Each named turn below is shown by a few rows before and after it. Which turns, in which order, take the first row of each later pair to the second? The first pair is answered.
turn j_913:
136; -337; 115; 29; 166; -169; 48; 71  ->  127; -244; 24; -65; -147; 215; -133; -201
-81; -71; 50; 79; -93; 69; 81; -37  ->  -71; -89; 62; 98; -29; -3; 111; 13
-13; -19; 61; 111; 80; 190; 53; -17  ->  -109; 45; 68; 158; 21; 152; 22; -19
turn j_690:
86; 68; -94; -169; 239; 39; 127; 21  ->  25; 134; 13; 241; 213; 46; -82; -29
5; -12; -23; -105; 9; 146; 70; -13  ->  -36; 56; 18; 74; 11; 164; -23; -35
-32; -252; -10; -3; -139; 69; 103; 108  ->  -134; 57; -28; -128; -3; 174; 149; 121
-46; -144; -39; 60; -176; 12; 1; -66  ->  -73; -13; -97; -163; -92; 56; 85; -42
turn j_622:
54; 90; 64; 40; -6; 204; 16; -19  ->  -9; 119; 19; -108; 4; -82; 127; 99
-36; -31; 85; 51; 3; 159; 5; -45  ->  -91; 106; 27; -136; 0; 3; 41; 25
233; 95; -57; -189; 58; -91; -241; -87  ->  285; -168; 3; -60; 118; -209; -114; 18
Now pairs of rows:
(two turns a pair)
-174; 27; 115; 309; -63; 232; 12; -15  ->  -71; 94; -89; -182; -233; 255; -16; -95	j_690 then j_622
214; -191; 14; -197; -54; 141; -116; -150  ->  -111; -116; 85; 58; -242; -265; -92; -23	j_913 then j_622
-119; -97; 10; 35; -159; 171; 51; -43  ->  -131; -145; 21; 3; -143; 17; 149; 37	j_622 then j_622
-9; 70; 37; 140; 123; -304; 24; 94  ->  12; 129; -63; 2; -191; 150; -164; -192	j_913 then j_913
-114; 6; -33; 131; -68; -78; 59; -1  ->  -35; -131; -85; 11; -121; -37; 92; -21	j_622 then j_690
209; -184; 38; -62; 63; -150; -72; -44  ->  198; 19; -11; -149; 54; 83; -161; -142	j_622 then j_690
62; 111; -30; -109; 47; 110; -127; -13  ->  151; -131; -44; -102; -48; 52; -117; -8	j_690 then j_690
94; 154; 0; 181; 128; -2; -170; -160  ->  119; -65; 30; 269; 162; -105; -75; -74	j_622 then j_622
227; -15; 135; 109; 79; 10; -71; 9  ->  92; 172; 37; -90; -44; -193; -71; 36	j_913 then j_622
-21; 348; -151; -310; -6; -45; -235; -43  ->  -72; 142; -35; -250; 332; -154; 163; 211	j_622 then j_690
205; -47; -4; -143; 175; 122; 89; 6  ->  -126; 187; 61; 78; 36; -217; 31; 98	j_913 then j_913
96; 154; 31; -241; 91; 132; 55; 24  ->  -8; -119; 131; 12; 24; -160; 187; 161	j_913 then j_622
73; 333; -26; 102; 68; 38; -302; -11  ->  232; 42; -156; -374; 43; -30; -33; 57	j_690 then j_690
30; -175; 112; 343; 11; -358; -19; 128  ->  190; -251; 74; 174; 61; 413; 19; -90	j_690 then j_622
-27; 364; 130; -92; 64; -150; -47; -82  ->  154; -88; 68; -267; -58; -280; 74; -55	j_690 then j_690
94; 11; -90; -289; 66; 191; 172; -51  ->  -81; 226; 88; 242; 219; 8; 9; 28	j_690 then j_913
138; -74; -14; -236; 148; 72; 32; 12  ->  -109; 126; -22; -63; -154; 126; -148; -102	j_622 then j_913
308; -57; 29; 380; 209; -25; -168; -21  ->  141; 92; -183; -70; -321; 212; -235; -243	j_690 then j_913
-376; -71; 112; 304; -133; 143; 224; 54  ->  -252; 296; 6; -17; 0; 429; 80; -78	j_913 then j_622
222; -300; 23; 213; 134; -158; -66; 69  ->  17; 260; 55; 184; 335; 22; -97; 74	j_690 then j_690
-71; -9; -81; -200; 84; -153; 192; 95  ->  -20; -95; -11; -24; 139; 256; 179; -7	j_622 then j_690
171; -108; 56; -145; -19; 158; -7; -74  ->  -11; -8; 121; 45; 57; -241; 56; 102	j_913 then j_913
-28; 243; 71; -24; 40; 83; -128; -206  ->  171; -110; 16; -239; 81; 67; 64; -144	j_622 then j_913
-160; 107; -18; -67; -68; -89; 12; 21  ->  -23; -196; 39; 70; -15; 76; 83; 18	j_622 then j_913
38; -73; 68; 235; 101; -233; 14; 95  ->  181; 40; -34; -142; 188; 235; 47; -39	j_913 then j_690
-52; -38; 95; 49; 232; -302; 194; 30  ->  57; 132; 46; 9; 201; 288; -5; -213	j_913 then j_690
51; -137; -34; -141; -113; -51; 118; 9  ->  9; -133; -17; -39; -216; 41; 44; -64	j_913 then j_622
133; -181; -12; -182; -69; 101; 100; 47  ->  -103; -47; 39; 11; -82; -229; 97; 173	j_913 then j_913
379; -166; 70; 255; 78; 18; 102; -2  ->  118; 319; -120; -151; -227; -239; 16; -36	j_913 then j_622
117; -12; 82; -10; 163; -147; -109; 111  ->  223; -138; 62; -69; 119; 17; -103; 37	j_622 then j_690
10; -73; 105; 273; 178; 52; 44; 71  ->  -7; -105; -31; -22; -147; 308; -6; -110	j_690 then j_913
133; -283; 50; 131; -90; -68; -1; 60  ->  -54; 183; 58; 127; -30; -250; -107; 105	j_622 then j_913
-139; 42; -91; -229; -9; -107; 230; 91  ->  -213; 83; 74; 259; 24; -98; 79; 87	j_690 then j_622
-21; -330; 112; 311; -273; 130; -2; -103  ->  -100; 158; 44; -38; 108; -464; 130; 190	j_622 then j_913
-208; -88; 10; -188; -279; 110; 65; -13  ->  -241; 1; 135; -3; 66; -158; 166; 192	j_690 then j_913
-44; -89; 40; 163; -82; 84; 6; -25  ->  6; -111; -18; -81; 17; 19; 156; 68	j_913 then j_690
98; 123; 103; -10; 1; 227; -261; -204  ->  -48; 219; 116; -15; 65; -320; -147; 22	j_622 then j_690
-14; 51; 29; 169; -48; 5; -202; -32  ->  -8; -86; 56; 183; -24; -101; -124; 34	j_622 then j_622
118; -344; 49; 52; -26; -140; 274; 81  ->  14; -63; 94; 59; 207; 204; 336; 65	j_690 then j_622
71; 59; 110; 367; 138; -113; -195; 24  ->  272; -42; -54; -35; -16; 251; -200; -166	j_690 then j_622
135; -175; 30; 59; -74; -52; -13; -22  ->  13; 99; 20; 55; -67; -174; -76; 16	j_622 then j_913
247; -61; 12; 183; 200; 19; -270; 1  ->  178; 166; -65; -95; 301; 87; -147; 29	j_690 then j_690
-39; 64; 66; 347; 44; -219; -279; -136  ->  106; -260; -141; -217; -244; -93; -126; -240	j_690 then j_913
-31; -59; -18; -31; -116; -50; -71; -40  ->  11; -67; 24; 40; -57; 60; -107; -52	j_913 then j_622
76; 34; -64; -195; -42; 20; -18; -81  ->  7; -182; 52; 98; -49; -99; 40; 9	j_913 then j_622
-60; 75; -70; 88; -312; 97; -40; -312  ->  116; -155; -80; -161; -42; -288; 254; -40	j_622 then j_913
145; -305; -63; -107; -2; 120; 131; 29  ->  -174; 302; -26; -16; 74; 150; 42; 36	j_690 then j_913
-42; 35; 116; -106; 206; -59; 179; 190  ->  -50; 252; 87; -151; 161; 115; 41; 85	j_622 then j_622
-56; 256; 34; -80; 20; -161; -70; 6  ->  64; -37; -19; -184; -87; -248; 4; 23	j_690 then j_690
6; 44; 17; 174; 89; -150; 26; 116  ->  152; 39; -38; -6; 167; 147; 22; 13	j_913 then j_690
143; -160; -12; -220; -26; 128; 141; -36  ->  -62; 67; 50; -103; 153; -162; 224; 131	j_690 then j_622
8; 99; 153; 268; 88; -129; -255; 34  ->  168; 30; 75; 114; 23; 199; -290; -106	j_913 then j_913
-36; 88; -8; 22; 322; -111; 81; 127  ->  78; 15; -8; 195; 147; 243; -160; -96	j_913 then j_690
-31; -265; -92; 71; 35; -112; 145; 82  ->  -41; 14; -230; -194; -134; 90; 7; -96	j_913 then j_622
0; -118; 106; 128; -100; 175; -24; -149  ->  -151; 198; 83; 71; -117; -29; -70; -84	j_913 then j_622
200; 129; -18; 149; 89; 154; -191; -108  ->  246; -153; 24; 227; 142; -68; -15; 26	j_622 then j_622
-70; -30; 121; 165; 115; -96; 80; 49  ->  -122; 160; 67; 23; 107; -160; 42; 45	j_622 then j_622
-54; 138; 60; -19; 117; 126; 73; -102  ->  -52; 201; 10; -46; -35; -42; -54; -135	j_690 then j_622
135; 190; -69; -67; -78; -43; -133; -110  ->  75; 157; -56; -135; 90; -167; 76; 35	j_622 then j_690
122; -49; 80; 136; -4; -142; -62; -27  ->  98; -16; 42; 120; -97; -18; -129; -107	j_913 then j_913
29; -115; 83; 126; 46; 305; 0; -121  ->  -1; -271; 62; 43; 108; -96; 198; 75	j_622 then j_622
-82; 9; 166; 221; -17; 186; 242; -33  ->  -111; 18; 126; 89; 4; -99; 338; 88	j_622 then j_622
60; 39; 1; -148; 207; 278; 101; 86  ->  -202; 196; 75; 45; 141; -58; 78; 207	j_913 then j_913
-175; 152; 121; 19; 176; -183; 176; 161  ->  -164; 233; 7; -102; -153; 271; -30; -130	j_913 then j_913
-105; 6; -20; -262; 247; -209; 343; 230  ->  -15; -325; 113; 274; 56; -333; 106; 174	j_690 then j_690
304; -65; -132; -66; 52; 110; -139; -16  ->  19; -15; -103; 79; -120; -316; -93; 104	j_913 then j_622
-25; 96; 52; -97; -74; -59; 57; 68  ->  93; -83; 119; 12; -1; 90; 89; 22	j_913 then j_622
-239; 487; -10; -69; 75; 113; 115; 119  ->  -187; 352; -15; 224; -263; -95; -251; -23	j_690 then j_622
-63; 128; -45; -184; 17; -31; 44; -40  ->  56; -32; 56; 96; 191; -88; 2; 21	j_690 then j_913
145; -59; -43; 92; -97; -198; -170; -46  ->  122; 14; -62; 45; -101; -192; -187; -44	j_622 then j_622
55; -17; -27; -73; -115; 28; -64; -37  ->  -18; 137; -31; -114; -24; -8; -16; 15	j_622 then j_690
-40; -97; -12; -129; 71; -90; 209; 117  ->  -209; 81; -42; -68; -183; -27; 72; 7	j_913 then j_913
-223; -332; 1; -31; -452; 71; 125; -84  ->  -416; 60; 22; -176; -65; -149; 351; 165	j_690 then j_913
-223; 44; -110; -63; -235; 289; 135; -32  ->  -161; -120; -115; -178; -96; -22; 310; 142	j_622 then j_913
24; -73; 68; -143; 38; -142; 88; 113  ->  54; 76; 79; -147; 180; 89; 35; 51	j_690 then j_913
190; 43; 72; -100; 162; 39; -148; -43  ->  128; 88; 98; -33; 189; -69; -141; 11	j_622 then j_690
55; -77; 25; 168; 11; -129; -47; 30  ->  35; -50; -7; 121; -121; 35; -124; -88	j_913 then j_913
-255; -13; -34; 121; -398; -32; -193; -76  ->  -121; -333; -61; -71; -387; 33; 18; -35	j_690 then j_622
-124; 190; -61; -42; -49; -467; 3; 126  ->  82; 110; -200; -307; -256; 167; -142; -194	j_913 then j_913
288; -206; 57; -9; -145; -109; -167; -108  ->  118; 89; 47; -23; -150; -322; -227; -48	j_622 then j_913
138; 44; -71; -9; -107; -201; -167; 3  ->  156; 144; -84; -140; 59; -135; -87; 50	j_913 then j_690
-304; 180; -9; 81; -103; 251; -67; 116  ->  -138; -314; 27; 210; -122; -68; 14; 211	j_690 then j_913
123; -101; -47; 92; -177; 171; -121; -104  ->  -27; 229; -81; -21; -158; -104; -144; -22	j_622 then j_690
2; 195; 79; 22; -80; 294; -3; -16  ->  118; -89; 18; -190; -151; 225; 126; 5	j_690 then j_690
-135; 44; 47; 165; -20; -65; -109; -13  ->  5; -206; -40; -73; -94; -48; -11; -53	j_690 then j_913
-104; -21; 109; 95; 161; -73; 73; 104  ->  -159; 83; 57; 68; -71; 149; -59; -69	j_913 then j_913
-78; 228; 67; 19; 68; -170; 137; 222  ->  92; -63; 124; 216; 42; 289; 77; 58	j_622 then j_913
-84; 134; 41; -10; 308; -215; 226; 221  ->  59; 132; 62; 235; 175; 360; -117; -96	j_913 then j_690
37; 64; 10; 148; 93; -117; 92; -42  ->  93; 78; -2; 132; 123; 23; 60; -104	j_622 then j_913
218; -255; -75; 11; -94; 120; 70; -83  ->  -88; 39; -117; 31; -330; -143; -5; -57	j_913 then j_622
246; -190; -186; 112; 318; 53; -33; -52  ->  172; 43; -250; -87; 393; 63; 4; -21	j_690 then j_622
135; -117; -10; -42; 172; -92; 51; 100  ->  -56; 149; 1; 143; -45; 82; -172; -58	j_622 then j_913
38; -28; 39; 234; 42; -113; -110; 34  ->  79; -82; -102; -136; -168; 85; -44; -78	j_690 then j_913
9; -16; 58; 221; -165; -3; -202; -27  ->  67; 199; 29; 125; -20; 52; -253; -46	j_913 then j_622
83; -38; -21; -51; 80; -61; 12; 27  ->  -46; 69; -28; 14; -49; -90; -70; -5	j_913 then j_913
112; 60; -116; -178; 2; 99; -37; 5  ->  -7; 209; -20; -40; 146; 47; -1; 76	j_622 then j_690
85; 272; 1; -138; 50; 150; -106; 56  ->  180; -24; -33; -214; -76; 241; -24; 7	j_622 then j_913
3; -44; 140; 177; 192; -19; -170; -108  ->  -20; -114; 1; -77; -134; 88; -184; -234	j_690 then j_913
133; -114; 54; 49; 280; -89; 51; 78  ->  77; 159; -26; -139; 244; -154; -10; 60	j_622 then j_622
-251; 49; 46; 65; -44; -124; 188; 4  ->  -125; -238; 24; 53; -97; 33; 227; -63	j_622 then j_690
-179; 141; 150; 264; 209; 27; 227; 146  ->  76; -120; 134; 246; 200; 317; 154; -4	j_913 then j_690
-65; 350; -77; -422; 252; -36; 230; 122  ->  -205; 472; -96; -363; 86; -16; 123; 48	j_913 then j_913
